(in the rows, 128 means zero)
The rows of Y fall into 3 groups, which share some directions, and each row is roughly a mix of its group's hidden directions.
Y, 100 rows:
[[131 137 131 113 168 113  91  87 101 152 104 113 111 103 127 113 108 151]
 [106 104 133 115 138 171 151  85 131 115 117 111  99 105 132  88 112 134]
 [163 133 152 132  86 147 138 141 146  80 104 141  95 124 141 127 111 114]
 [138 142 113 147 146  98 113 174 108 153 144 141 163 149 115 157 155 119]
 [126 127 143 121 180 101 100  81 114 163 117 115 113 121 121 111 123 146]
 [109 109 133 101 148 160 120  86 125 120 111 107  98  99 124 111 101 161]
 [135 125 146 119 172 122  96 116 120 193 140 117 139 121 124 146 112 147]
 [163 124 160 132  93 159 144 143 137  92 102 139  93 130 137 115 111 106]
 [129 131 137 126 183  96  95  87 112 165 121 113 122 122 120 122 125 150]
 [130 128 151  93  94 117 119 184 131 114 123 165 130 163 111 128 134 127]
 [115 134 119 145 177  83 121  88 134 170 140 120 137 124 132 135 151 134]
 [133 119 133 121 138 171 137  89 142 120 111 120  87  87 149 124 101 152]
 [134 142 124 125 167 112  98  81 103 145 101 110 110  93 134 116 111 145]
 [128 144 112 135 175 112  96  81 111 140 109 110 118  95 129 120 113 149]
 [143 137 126 151 174 115 114  73 127 158 120 108 113  98 146 135 120 138]
 [109 108 125 106 106 166 143 180 111 100 125 142 135 146 102 101 130 114]
 [127 130 113 134  78 150 154 174 146  83 137 145 140 136 131 139 136 111]
 [131 140 117 141 135  90 121 169 118 157 150 144 165 154 119 153 160 114]
 [140 139 133 135 182 104  91  83 118 141 108 116 113 104 127 123 117 147]
 [ 92 115 116 128 174  99 115 117 126 152 154 124 148 161  99 123 153 147]
 [141 141 124 144 170  99 102  85 125 167 125 111 123 104 141 153 123 148]
 [116 126 125 123  94 119 144 177 151  90 140 159 142 163 113 126 150 116]
 [147 132 132 124  84 140 132 196 116 118 135 144 149 150 122 151 129 114]
 [126 126 145 110 175 114  94  92 108 173 118 115 116 119 119 117 111 151]
 [128 137 120 153 175  89 118  84 132 168 140 116 133 117 140 142 144 138]
 [164 148 142 137  75 130 131 139 146  80 105 136 110 120 145 136 110 111]
 [ 94 120 113 122 164 106 124 129 104 178 152 122 160 147 110 117 152 128]
 [124 115 153 125 178  99 112  81 119 164 124 112 112 138 119 108 132 142]
 [111 120 127 131 103 119 151 174 153 120 159 151 157 168 117 137 155 113]
 [172 126 157 141 108 165 145 132 123 119 100 120  94 104 147 124 105 102]
 [133 141 123 160 164  87 128  71 146 154 134 120 125 116 149 133 142 127]
 [129 128 146 122 180  97  98  85 112 165 118 115 116 124 121 115 126 145]
 [147 132 142 137 109 153 140  85 147  96 105 120  90 104 152 107  99 121]
 [149 139 142 133  85 112 124 166 147  74 122 151 127 158 120 137 133 117]
 [129 131 110 138  77 150 152 170 144  80 135 143 139 135 132 140 135 112]
 [155 117 136 118  94 188 135 170 106 120 125 117 123 117 133 148 103 132]
 [101 101 128 115 181 150 139  91 122 165 132 122 107 117 125 107 135 152]
 [ 88 115 104 114 173 148 127  82 137 145 137 122 125 105 129 116 125 162]
 [146 137 134 150 157 110 125  72 135 171 128 106 117 101 155 142 121 132]
 [ 98 125 100 119 170 118 114 105 118 167 148 111 147 108 125 147 135 167]
 [120 125 125 128  95 131 146 184 149 121 158 150 158 161 119 148 146 116]
 [141 135 133 118 169 122  85  97 105 162 112 112 117 103 127 132 101 155]
 [164 131 150 128  86 160 136 138 141  87 102 136  96 117 142 129 103 118]
 [135 141 136 134  98  80 124 166 126 116 135 146 150 172 113 130 153 104]
 [128 131 113 140  79 147 156 172 146  87 139 145 143 141 133 141 141 109]
 [102  94 142 122 178 139 135 106 120 159 136 126 111 156 104  92 141 133]
 [159 142 124 139 109 123 113 194 108 132 133 143 154 146 121 161 134 115]
 [166 139 143 126  84 160 128 132 125 112 103 120 107  99 151 137  88 116]
 [125 128 109 143  81 154 164 167 147  98 146 138 148 132 140 144 138 106]
 [157 136 147 131  77 133 130 174 130  89 116 146 128 151 125 129 123  99]
 [125 131 114 135  87 141 149 182 151 100 148 149 154 143 128 148 140 110]
 [121 106 139 128 135 173 162  86 127 141 122 105 103 101 145  97 113 119]
 [134 147 120 122 173 105  82 102 105 158 116 117 130 104 124 133 110 156]
 [134 124 135 139 154 120 138  90 123 196 141 101 127 105 151 144 128 130]
 [153 155 126 139 100  90 105 167 138 116 137 147 151 151 128 170 137 131]
 [137 120 159 107 167 116  96  97 107 175 116 116 109 129 121 119 113 150]
 [122 118 128 132  83 138 162 172 150 101 148 146 143 159 125 136 149 107]
 [136 143 115 156 181  96 108  75 132 146 121 120 119 109 138 129 133 137]
 [ 89 118 110 120 170  99 123 122 119 163 154 128 154 148 109 127 158 147]
 [133 123 143 113 164 129 106  84 103 173 113 105 109 106 132 116 106 145]
 [140 154 103 144 157 109  98  84 104 120 104 107 118  91 137 127 116 147]
 [173 137 150 144 103 151 128 113 135 108 103 113  94 101 149 139  93 118]
 [101 102 127 128 184 144 141  80 137 146 131 125 104 122 124 100 138 144]
 [160 144 143 139  77 110 126 168 138  87 118 143 130 149 128 140 130 104]
 [156 142 143 124  70 124 123 177 125  98 118 142 135 149 126 136 119 105]
 [ 82 125 107 128 157  92 115 102 145 128 150 137 147 162 105 111 150 142]
 [107 115 123 124  88 146 161 175 148 120 157 144 154 154 122 133 143 109]
 [126 127 135 130 183 108 103  75 116 154 117 110 111 114 123 111 119 147]
 [ 99 114 120 120 177 133 143  82 124 171 132 122 116 109 135 104 141 141]
 [140 114 151 126 168 147 109  87 116 169 123 101 106 112 129 129 101 148]
 [146 165 112 127  74 108 116 143 142  93 122 133 143 108 148 160 115 131]
 [146 124 141 115  74 170 140 168 124  93 117 135 119 132 128 122 106 114]
 [112 119 110 146  84 148 179 144 145  96 146 129 137 139 138 123 149 100]
 [162 151 139 143  77 108 119 166 119 113 121 127 147 144 129 140 118  89]
 [ 92 111 115 130 185 128 137  81 133 155 139 123 119 121 125 106 144 147]
 [115 116 121 121 168 154 132  78 128 157 123 110 104  92 140 121 115 156]
 [ 97 112 120 142 182 115 131  79 154 125 139 127 114 135 118 111 149 149]
 [124 130 107 138  79 152 155 174 143  95 146 139 148 139 131 147 137 113]
 [131 117 153 120 180 117 105  81 118 164 118 112 106 122 121 112 115 146]
 [122 107 137 101  90 183 148 169 113 106 124 129 125 133 117 111 112 120]
 [134 122 124 125  95 152 139 197 113 106 137 144 150 153 114 134 138 112]
 [ 92 101 135 101 130 164 149  94 135 107 118 118 102 116 123  84 115 135]
 [120 120 109 120 140 145 112 194  94 117 133 140 153 146  95 136 141 132]
 [117 122 124 105  93 137 125 189 123  92 137 145 147 157 105 136 134 135]
 [ 95 109 122 112 159 128 130 142 100 174 149 129 156 155 105 104 148 120]
 [122 132 121 113  95 124 113 173 139  73 133 151 143 155 108 143 135 147]
 [147 152 120 145 128  79 105 157 128 149 143 139 158 147 128 172 147 131]
 [ 98 120 111 123 106 129 154 163 135 159 167 134 172 148 125 140 148 114]
 [108 127 103 113 150 164 132  89 132 144 127 116 119  76 150 129 111 158]
 [133 115 138 132 135 171 149  84 127 129 110 108  94  95 146  99 103 120]
 [168 136 148 135  87 155 131 135 141  87 104 130  99 111 145 135 100 118]
 [172 144 150 147  91 100 123 169 111 127 122 122 139 148 125 148 128  93]
 [124 116 136 110  80 170 150 155 133  80 120 138 118 138 123 104 115 117]
 [132 117 146 146 182 112 116  70 127 156 127 104 110 127 126 117 129 140]
 [167 137 149 140  85 145 137 145 143  80 105 137 105 127 140 126 112 104]
 [123 125 113 148  86 137 164 161 152  84 144 140 140 146 131 135 150 105]
 [166 117 169 142 111 154 149 133 134 105 101 135  85 133 136 109 118  99]
 [166 135 143 131 100 161 134 114 132 114 101 117  95  91 156 137  93 125]
 [138 151 118 130 113  90  98 175 131 100 130 156 150 157 110 150 140 129]
 [115 129 111 126 102 130 139 178 132 152 165 138 173 148 124 158 141 122]]
One row of each group comes first, with its name. Which group is each row after those in?
[132 132 133 126  93 112 125 177 136  89 132 154 145 171 110 124 143 107] -> <24>
[127 125 119 128  74 160 159 174 144  95 136 144 138 135 134 138 131 109] -> <88>
[120 120 131 104  90 160 130 144 141  60 116 138 113 135 118 114 113 143] -> <30>

[120 140 105 131  83 126 150 154 136  64 116 148 128 135 128 115 145 112] -> <88>
[ 88 124 118 113 107 103 160 128 134 100 123 145 125 149 117  80 159 109] -> <88>
[120 112 136 126 142 162 144  71 136 123 116 106  96  96 142 101 108 137] -> <30>
[164 142 140 117  75 142 119 177 107 120 118 126 137 122 135 156 105 118] -> <24>
[149 152 133 125  68 112 128 169 133  94 119 148 141 141 135 134 127 102] -> <24>
[126 156  98 152 135  78 111 147 142  91 135 148 154 140 117 143 156 132] -> <88>
[122 131 131 108  97 102 121 179 129 143 152 139 162 157 117 164 142 136] -> <30>
[183 128 158 152 102 152 132 149 129 102 106 118 103 119 137 144 108 105] -> <24>
[168 133 155 131  85 155 138 138 132  98 101 133  95 116 146 126 102 108] -> <24>
